(in the rows, 128 means zero)
One turn moves each row of this set onto another row. After a few examples, where does it send each row asked below?
zakep: [ 94 130 120 118 150 138 128 160 111 111 123 158 115 134 154 150]
dof: [119 143 129 133 140 116 101  93 117 109 114 158 104 134 133 127]
dut: [124  98 148 136  95  89 137 121  93 136 133 144 136 167 134 135]
Satam: [113 109 104 130 154 129 143 128 141 138 122 120  87 140 140 115]
mezi: [132 110 122 125 148 101 140 156 133 126 143 149 174 121 118 114]
Kage: [128  96  97 141 127 135 150 160 151 151 130 118 126 154 140 132]
suk: [122 125 153 145  97  99 128 118  92 131 128 156 167 131 145 108]
ber: [128 103 105 133 113 159 134 115 150 138 119 162 158 121 111 143]
tomik: [145 139 163 136  99 123 125 152 145 113 117 149 149 155 155 148]
Zir: [139 124 150 114 117 115 158  99 140 131 133 137 105 112 106 102]
Nodif: [132 129 151 132  98 121 144  91 105 135 123 154 139 106 125  95]
Kubi: [105 148 135 123 101 142 137 155 165 125 150 141 108 123 140 147]
moba: [125 123 100 131  97 157 134 138 107 137 134 145 102 144 124 161]
bas: [137 132 138 137 113 119 138 129 121 132 133 155 178 100 126  95]
kogan: [118 117 134 140 121 112 141 150 145 138 128 112  95 168 162 129]

Satam moves to Kage
Nodif moves to bas
Now these:
ber moves to tomik
mezi moves to dut
moba moves to Kubi

One turn moves each row of this set onto another row. After a few examples, where does it send each row asked below?
dibog: [180 111 142 204 109 174 110 133 128  71 155 210 127 141 147 110 127 134
 157 127 138 134 138 112 105 107 156 128 144 183 129 121 126 137 132 139
 127 168 104 155  98  99 161 118 151 139 103 108 155]
lefam: [127  91 119 173 109 151 134 131 142 137 168 158 131 104 130  99 143 100
 153 162  87 137 121 137 167 133 142  83 133 161 120  65 131 110 159 133
 124 126 123 159  88 126 144 113 130 131 118  81 156]
mol: [157 133  93 153 142 199 130 142 124 130 132 175 120 134 147 105 119 150
 156 158 125 129 150 149 152 134 128 121 184 158  81 139 127 112 163 121
 108 123 126 136 105 126 151 135 193 115 105  94 138]
big: [120 135  88 154 124 178 130 136 150 132 173 138 144 150 157  81 112 123
 167 129 115 141 148 130 188 132 154 107 157 183 146  81 128 102 149 125
  97 150 125 175 112 122 179 124 106 143  97  91 146]
fur: [134 110 125 186 120 186 125 119 145 146 182 144 109 159 148 114 125 117
 140 117 130 107 110  95 157 150 140 106 169 165 175 122 136 141 113 150
  89 120 133 158  70 129 138 125 157 171 133 100 133]
Zaz: [186 128 109 161 146 167 106 112 116  81 128 135 109 123 132 108 100 130
 155 147 110 133 124 131 109 133 136 116 154 188 160  93 131 139 150 131
  59 107 102 133  66 109 138 121 149 140 140  70 147]
kos: [161 131  96 179 124 164 119 129  94 119 135 137 129 152 138  92 108 122
 159 123 122 122 142 138 108 128 164 127 143 192 168  88 129 137 161 122
  47 128 115 126  56  98 163 109 144 170 124  71 123]
Vav: [133 127 124 158  67 169 143 150 139  80 137 164 143 171 141 100 133 148
 171 135 120  92 133 128 118 191 161 153 152 142 147 108 136 153 151 111
 128 137  96 138  76 138 156 133 139 166 101 107 146]
tosas: [ 83 110 116 133 120 155 127 141  80 132 129 171 121 155 158 107 130 153
 167 127 127 127 139 107 118 161 135 120 143 160 133 120 148 135 159 127
  89 132 152 146 105 103 166 114  92 127  84 100 157]
vip: [143 121 134 198 106 177 133  84 160 145 122 163 135 149 143 116 113 121
 150 143 128 121 141  86 166 150 131 112 161 152 204 137 147 141 118 128
 104 118 113 152 111 127 145 120 131 136 104 100 144]
Duzu: [136 123 113 164  79 179 149 135 120  96 126 174 157 149 150  87 126 148
 154 127 121 111 131 127 145 185 199 158 148 130 134 112 115 169 158 134
 125 146 101 140 106 108 147 119 125 157  88 114 143]
gov: [134 122 127 190 121 183 139 102 125 140 155 151 139 138 157 102 124 117
 150 117 136 146 122  97 177 128 167 110 163 146 190 149 132 132 129 147
 110 129 132 170 106 108 152 120 151 165 120  81 123]
Lekup: [125 120 107 177 105 174 129 131 157 143 172 156 128 114 150  96 106 116
 149 141 101 122 149 157 189 148 140 118 149 185 145  57 156 105 149 126
  92 136 123 154 125 134 153 124 102 115  99 105 150]
nog: [107 112 131 133 121 156 127 141  97 127 143 137 119 105 150 115 119 156
 154 137 114 128 106 112 120 178 160 127 150 151 106  99 149 155 181 132
  90  89 156 172 109 122 140 115 134 140 103  82 146]
Noz: [147 118  88 173 122 185 135 159 126 156 130 171 121 147 136  98 131 139
 155 151 119 112 140 157 139 142 138 120 169 152  70 131 130 122 174 116
 104 122 125 125  96 119 155 126 196 133  97 107 142]
fipom: [137 122 102 161 105 157 111 146 155 116 170 129 139 119 160  84 123 127
 175 142  98 133 136 149 183 138 132  93 149 166 145  81 153  92 156 107
  94 126 116 172 108 151 159 137 127 150 114  94 143]
vogo: [149 122  98 162 136 193 143 144 137 137 136 179 106 136 135 115 122 141
 149 161 128 120 151 162 145 135 116 129 179 170  81 133 150 112 162 120
 112 116 121 119 111 120 154 133 183 103  96 102 143]
gefur: [197 111 154 226 125 176 118 126 131  83 169 181 131 130 154 117 134 127
 136 161 141 125 133 120 117 138 162 134 151 186 117 123 129 143 153 149
 132 146 110 157  97  92 136 119 131 150  95 108 137]
teli: [175 122 117 203  95 175 106 142 152  84 162 174 123 149 151  99 127 144
 149 105 135 111 151 111 106 107 162 137 142 197 137 115 152 158 144 104
 111 157 109 157 107 117 172 107 155 157  93 119 143]
nir: [180 116  96 191 119 145 115 127 103 104 112 132 117 121 145  82 109 125
 169 136  99 131 117 153 124 137 164 117 131 168 152 100 142 142 171 123
  54 107  97 120  88  88 144 121 140 165 118  95 144]
sivuk: [172 101 105 175 142 162 130 119 111 101 135 140  94 127 126 117 110 109
 139 150 121 136 117 149 118 128 146 128 134 194 155  98 147 136 167 144
  75 107 104 112  93  66 144 107 118 129 122  80 155]
Gegi: [174 127 106 159 141 170 115 108  94  99 112 156 133 140 135 114 111 123
 151 147 128 158 144 125 121 111 150 122 142 178 184 108 124 127 162 136
  75 131 104 125  90  81 160 105 129 129 120  59 142]
vuta: [168 124 111 201 113 158 123 116 109 120 101 156 127 153 134 104  97 115
 163 150 119 123 145 149 118 147 149 139 139 188 179  94 146 130 164 120
  54 121  96 106  88  87 154 116 109 136 105  92 146]
libo: [127 115 116 170 118 165 135 109 153 143 136 175 150 124 127  95 115 104
 157 159 100 146 145 114 173 140 150  97 144 165 133  65 103 116 143 140
 121 145 113 162  98 118 153 113 110 109 102  86 171]
Sok: [151 111 137 194 103 169 119 109 153 118 143 161 111 125 151 109 103 126
 174 123 114 125 100 111 165 150 135 102 169 146 172 130 151 129 110 144
  95 106 113 156 100 142 136 151 163 157 138 110 154]
kob: [202 125 125 223 108 174 108 134 149  93 164 151 137 128 164  99 132 144
 133 144 128 112 143 119 123 133 170 139 143 182 132 127 149 158 164 111
 110 136 107 164 121 111 141 105 142 167  81 120 127]
zogi: [150 125 125 142 121 193 145 110 129  56 155 181 117 116 152 112 133 157
 132 151 122 105 149 135 142 185 143 146 157 160 140 114 141 174 133 142
 134 132 109 134 101 129 127 119 112 113 100 101 145]
rusim: [ 90 125 138 122 111 160 129 142 104 123 130 156 127 146 136 128 111 157
 174 129 131 123 134  95 101 166 135 133 157 166 139  97 152 138 165 115
  92 111 148 170  91 134 170 122 130 123 103  74 155]
togol: [145 132  96 158 142 204 146 137 121 144 137 180 122 141 141 112 125 142
 145 160 136 132 164 154 149 129 132 131 176 166  90 138 133 112 170 122
 114 130 133 128 110 113 160 121 182 107  92  87 126]
Vesi: [104 109 137 139 110 158 120 143  95 127 110 169 129 133 148 125 100 148
 167 145 122 140 111 109 127 182 152 136 154 144 123 107 138 132 170 137
  94 111 135 152 131 103 147 126 104 113  92 103 173]
Nufab: [144 112 119 123 108 177 139 129 116  41 155 166 123 115 161 102 163 162
 149 142 119 123 136 133 136 151 139 126 139 140 145 139 149 159 152 126
 149 135 107 141 104 127 147 115 132 137 112  86 137]
mup: [127 113 123 170  71 174 161 148 123  98 161 166 135 131 140  98 145 143
 140 129 116  90 134 144 125 182 183 162 136 148 135  95 146 176 168 124
 127 131 118 135  86 125 145 107 142 161 100 102 127]
segek: [126 119 116 157 123 158 132 129 158 128 166 143 139 149 126  98 131 107
 172 165 106 131 131 109 155 139 134  83 155 176 128  69 113 103 142 127
 123 137 116 176  61 138 159 128 133 143 114  75 162]
pinit: [194 116 129 216  92 185  89 148 135  94 165 188 136 161 163 114 122 138
 136 133 139 112 139 120 121 136 162 146 152 180 138 115 133 134 144 133
 101 164 101 146 118 104 146 117 130 152  90 134 143]
teka: [145 127  93 180 115 185 142 141 130 164 111 181 134 147 134 103 128 138
 152 163 121 118 161 153 143 140 134 130 167 151  86 131 134 120 175 111
 107 123 119 114 109 120 156 124 182 111  83 102 138]
Vol: [147 135  94 174 124 194 136 143 130 162 126 175 134 160 135 104 121 141
 151 158 129 110 161 147 136 147 137 128 182 159  85 124 119 121 167 115
  96 130 127 127  87 130 153 127 193 125  93 100 129]
kem: [190 122 144 217 123 163 132 113 152  70 156 176 127 119 145 103 130 138
 153 146 131 120 144 106  98 118 155 127 147 197 122 124 145 159 147 119
 134 136 106 167  87 117 155 113 160 148  95 101 143]
Dafi: [136  84 111 198 105 161 131 111 147 138 143 156 100 121 145  99 134 116
 149 110 108 131 100 110 173 123 153  98 137 138 167 141 156 143 125 139
 112 116 118 142 124 102 146 114 151 157 122 113 155]
dosol: [106 110 125 155 128 156 122 135  94 132 134 157 105 121 162 109 117 151
 156 150 114 109 122 122 124 200 129 119 151 163 109 103 153 152 156 135
  77 101 151 146 102 119 128 126  94 125  91 114 156]
kitos: [104 127 124 134 121 151 118 130  91 116 122 149 127 112 168  95 130 171
 171 134 107 124 143 101 120 168 131 104 146 149 128 116 152 153 161 107
  81 108 153 167  89 142 149 121 127 139  93  87 142]
tati: [130 120 108 124 132 191 149 132 118  53 175 168 109 159 152 105 144 153
 143 135 139 114 135 124 136 166 147 139 157 163 136 127 130 158 138 147
 143 147 110 139  92  99 153 118 109 138 103  96 144]
meke: [118 101 137 211 113 174 161 101 158 148 161 159  99 142 132 120 113 104
 143 120 134 115 118 116 156 140 144 129 153 179 183 126 173 140 123 145
 112 108 125 142 110 108 160 120 134 139 113 100 148]

Duzu moves to zogi
kob moves to kem
kos moves to Gegi
Now these:
Vesi moves to dosol
Vol moves to togol
segek moves to big
meke moves to Dafi

